(in the rows, 128 means zero)
One turn sends every row of this set to another row. A few are shown first. Where does it send the rows asked after them?
dage: [164 137 138  94 108 135 100 138 122 149 118 145 118]
zikis: [116 155 112 120 124 141 147 139 140 142 145 140 159]
Lapo: [137 120 137 119 143 122 129 154 169 123 115 115  92]
Bomo: [157 134 129 166 102 146 114 133 113 119 120 110 113]
sipud: [132 123 138 121 100 114 137 103 137 105 113  93 104]
musak: [137 149 159 158 131 149  86 130 134 123 112 125 123]
Fisif: [134  98 146 124 119 130 130 118 105 108 127  90 135]
miva: [126 132 118 137 119 138 129 133  88 112 141 104 104]
deno: [135 130 129 125 138  94 136 131 114 141 120 145 168]
Ganu: [125 145 109  95 148 148 142 141 120 140 101 139 131]
guvi: [151 147 146 120 148 146  90 132 142 151 120 143 112]
ponuf: [134 139 139 142 120 151 119  81 136 128 118 148 115]
Farez: [135 155 125 115 156 137 129 140 164 151 118 134 108]
sugud: [143 131 102  82 123 135 138 126 114 131 137 120 143]
fibu: [124 131 131 118 148  99 117 136 118 154 120 136  92]
lan: [136 150 134 128 119 107 110 133 155 113 122 148 174]
bulov: [161 113 106 122  98 106 126 154 154 118 122 123 119]
Kerug: [119 153 138 137 100 112 114 127 102 109 130 160 113]
nupog: [144  93 159 115 129 139 139 149 143 126  99 120 113]
rom: [132 138 132 100 128 129 133 133 144 166 141 124 159]
Vakem: [118 114 131 128 122 139 118 143 127  94  93 146 161]
dariv: [116 117 154 155 112 134 128 150 132 121 133  87 121]
seko: [105 144 150 130  98 137 106 130 118 118 133  92 113]
dotig: [121 132 126 126 124 100 137 142 167  89 124 146 143]
sol: [143 123 116 134 141 136 155 116 111 138 147 135 154]
poguf: [130 152 148 145 115 125  87 119 131  99 125 152 141]
rif: [117 136 137 124 118  96 126 148 163  98 115 105 107]
Narib: [124 122 133 142 122 121 170 124 149 107 124 159 129]

poguf goes to guvi
zikis goes to seko
And these:
sol goes to miva
fibu goes to bulov
deno goes to Bomo
Farez goes to rif
Kerug goes to dage

